Each row has a name. Each piece below is followed by the name of the row it came from, unless a question asks for something else. Each question is about the rows just above it. Places in a row count from 1.

E: -39.3,9.5,18.2,20.1,9.5,36.3,13.7,9.5,9.5,43.7,18.2,-19.6,9.5,9.5,18.2
A: -45.4,20.1,-68.1,3.0,-47.9,71.6,-17.5,31.3,8.4,-30.3,-31.9,1.5,35.9,50.1,27.4
X: 40.9,26.5,-73.7,3.0,-47.9,62.0,-10.6,22.1,1.5,-40.8,-30.1,-4.1,23.8,57.0,27.4
Q: -39.3,35.4,-48.5,30.3,9.5,39.6,13.7,-51.5,3.2,43.7,-23.2,21.0,20.3,88.1,19.6
K: 18.1,18.1,-45.6,30.3,9.5,39.6,10.2,-33.1,6.6,43.7,-19.7,23.8,20.3,74.3,13.8
J: 40.9,35.4,-68.1,-0.4,-33.6,55.6,-7.1,31.3,8.4,-30.3,-26.7,1.5,25.5,57.0,21.6
Every place of -19.6 in E: => 12
27.4,57.0,23.8 is which row, read backwards? => X
Which row holds this, read backwards? 20.1,18.2 => E
At which places does E hold 9.5? => 2 5 8 9 13 14
Every place of -19.7 in K: => 11

Geg: -14.6,33.2,19.5,-39.3,-7.3,-10.8,-37.3
Dul: -11.5,36.1,5.5,-44.3,-58.1,46.3,1.3
zizu: -10.5,-10.5,-10.5,-6.2,-10.5,-10.6,8.3
sop: -13.5,8.9,4.8,-15.1,-11.7,15.3,-12.3
depok: 5.3,-14.7,5.3,-18.2,-1.2,-14.7,12.7
losid: -13.5,8.9,0.2,-15.1,-11.7,15.3,-12.3
maruf: -20.2,8.8,4.8,-11.7,-15.1,15.3,-12.3
At which places does zizu hold -10.5? => 1 2 3 5
Which row holds this, read backwards? -12.3,15.3,-11.7,-15.1,4.8 => sop
At which places does Geg hold 19.5? => 3
Every place of -14.7 in depok: => 2 6
Which row holds this, read backwards? 4.8,8.9 => sop
Which row holds this, read backwards? 12.7,-14.7 => depok

suve: 1.7,-4.2,-2.6,6.9,4.9,7.6,-7.7,3.7,8.8,0.4,3.7,4.3,9.8,-6.0,1.2,3.0,-6.5,0.5,-7.4,6.6,9.5,-5.6,0.3,-2.9,-4.7,-3.3,-0.1,-1.4,3.0,7.4,2.7,1.4,-2.6,8.1,2.0,2.9,14.0,-0.4,1.0,2.8,-5.3,0.3,-4.7,-3.2,-5.8,0.4,-1.6,-7.6,1.2,4.2
nas: 1.3,-1.8,3.6,2.4,1.1,-2.8,2.6,-0.4,2.0,0.2,-0.7,0.3,2.5,1.7,-4.7,2.2,-7.1,-0.5,5.2,-1.5,-0.2,-0.4,1.8,-10.6,3.1,-1.3,0.1,0.1,-0.9,-0.9,1.4,-1.4,1.9,0.1,2.8,0.0,2.8,2.1,3.6,0.8,1.8,0.4,5.9,3.6,3.8,16.5,-6.1,-4.6,2.2,-13.6
pegin: 1.3,-1.8,3.6,2.4,1.1,-2.8,2.6,-0.4,2.0,0.2,-0.7,0.3,2.5,1.7,-4.7,2.2,0.4,-0.5,5.2,-1.5,-0.2,-0.4,1.8,2.5,3.1,-1.3,0.1,0.1,-0.9,-0.9,1.4,-1.4,1.9,0.1,2.8,0.0,2.8,2.1,3.6,0.8,1.8,1.0,-1.9,-1.3,2.5,3.5,0.6,-0.8,-1.2,2.8
mivem: -5.3,-1.3,14.4,-25.2,31.4,-9.0,35.3,28.9,9.1,-7.5,-35.7,-27.4,25.7,37.9,-5.3,-20.1,42.2,20.1,-7.0,30.8,-4.4,-11.9,-7.0,-24.6,18.0,11.6,-33.6,-7.0,-7.0,15.7,25.1,19.1,-40.7,5.9,-11.0,27.4,-27.6,-4.6,-9.5,30.8,2.9,-23.1,12.8,7.7,9.6,37.2,-12.1,-10.5,4.6,-31.0
Vego: -6.3,12.1,7.1,-20.7,-13.4,-23.0,23.5,-10.6,-25.2,-2.3,-11.4,-12.7,-30.2,15.8,-3.9,-10.1,18.6,-2.2,22.4,-18.6,-26.6,16.2,-1.3,10.2,12.7,10.1,0.3,3.3,-8.1,-21.4,-7.0,-3.7,5.7,-24.8,-6.0,-8.5,-40.6,2.1,-4.4,-0.8,16.3,0.1,12.4,9.4,17.4,-1.1,4.8,21.2,-2.9,-12.1
Sev: 3.8,-8.2,-4.8,14.1,9.2,16.3,-16.2,-10.7,-10.7,1.4,7.7,8.9,20.6,-10.7,2.7,16.7,-13.1,1.1,-15.4,13.6,18.0,-11.0,1.0,-6.8,-8.1,-7.0,-0.3,-2.2,5.8,15.1,4.9,2.6,-3.6,16.7,4.1,6.3,27.5,-1.5,2.9,5.4,-10.9,0.3,-8.2,-6.4,-12.1,0.4,-3.3,-14.5,2.0,8.6
guf: 5.8,3.6,3.8,16.5,-6.1,-4.6,2.2,-18.9,-43.9,-3.8,-19.8,-22.0,-54.3,28.1,-7.2,-17.7,33.1,-3.4,39.3,-34.6,-47.5,28.1,-2.9,17.2,22.5,18.3,0.1,5.7,-14.8,-37.7,-12.6,-7.3,10.0,-43.8,-11.6,-16.7,-72.2,3.3,-8.4,-12.7,28.7,-0.4,21.4,16.6,31.3,-2.6,8.3,38.0,-5.7,-22.1
mir: 0.9,0.3,-3.6,6.4,-7.9,2.1,-9.2,-7.0,-2.5,1.9,9.0,7.2,-7.0,-9.7,1.3,4.6,-10.7,-5.2,-1.2,-7.9,0.9,3.3,6.2,5.9,-4.3,-2.8,8.9,-10.2,1.9,-3.9,-6.7,-4.9,10.5,-1.2,2.7,-6.5,7.0,1.3,2.7,3.3,-0.6,6.2,-3.0,-1.3,-1.9,-9.2,3.4,3.0,-1.1,7.9
Places of -7.0 in row mivem: => 19 23 28 29
Which row holds -1.9,-1.3,-3.0 read backwards? => mir
Which row holds this, read backwards? 2.2,-4.6,-6.1,16.5,3.8,3.6,5.9 => nas
At which places does pegin hold -0.9? => 29 30
At which places does pegin hold 0.3? => 12
Every place of -10.7 in Sev: => 8 9 14
Which row holds -12.6,-37.7,-14.8,5.7,0.1,18.3,22.5,17.2 read backwards? => guf

S: 17.4,4.9,-57.3,-42.3,11.8,30.1,-70.3
L: -57.3,-57.3,-57.3,-57.2,11.8,-57.3,-3.9
B: 4.9,17.4,-57.3,-42.3,11.8,30.1,55.2
-42.3,-57.3,17.4,4.9 is which row, read backwards? => B
Every place of -57.3 in L: => 1 2 3 6
The row with -57.3,-57.3,-57.3,-57.2,11.8,-57.3,-3.9 is => L

zipe: 4.7,-6.6,5.6,-12.4,-36.0,-55.3,3.0
mur: 89.2,-7.9,25.8,42.1,5.3,19.0,12.9
ses: 25.8,89.2,25.8,-7.9,-7.9,-7.9,-7.9
fupur: 25.8,-18.6,-18.6,89.1,25.8,25.7,-7.9
Lese: 18.9,-71.9,-26.7,38.3,-7.8,50.7,13.2
Dubu: 13.7,23.8,10.2,23.6,22.0,23.5,13.7
-7.9,25.7,25.8,89.1,-18.6 is which row, read backwards? => fupur
At which places does fupur hold 25.8? => 1 5
Which row holds this, read backwards? 13.2,50.7,-7.8,38.3,-26.7 => Lese
At which places does ses hold -7.9? => 4 5 6 7
Every place of 38.3 in Lese: => 4
Places of 23.6 in row Dubu: => 4
Which row holds -7.9,-7.9,25.8,89.2,25.8 read backwards? => ses

C: -26.7,76.0,-80.7,34.3,61.0,-24.0,-43.9,-70.0,-11.6,-28.6
F: 92.8,-15.5,78.0,92.8,70.7,3.6,16.5,-70.0,-47.2,-11.0
G: -9.4,-32.4,78.0,92.8,92.8,-35.0,1.6,70.7,3.6,16.2
Which row holds 16.2,3.6,70.7,1.6,-35.0,92.8,92.8 read backwards? => G
Where do -9.4,-32.4,78.0,92.8,92.8,-35.0,1.6,70.7,3.6,16.2 appear? => G
Which row holds this, read backwards? -43.9,-24.0,61.0 => C
Every place of 92.8 in G: => 4 5

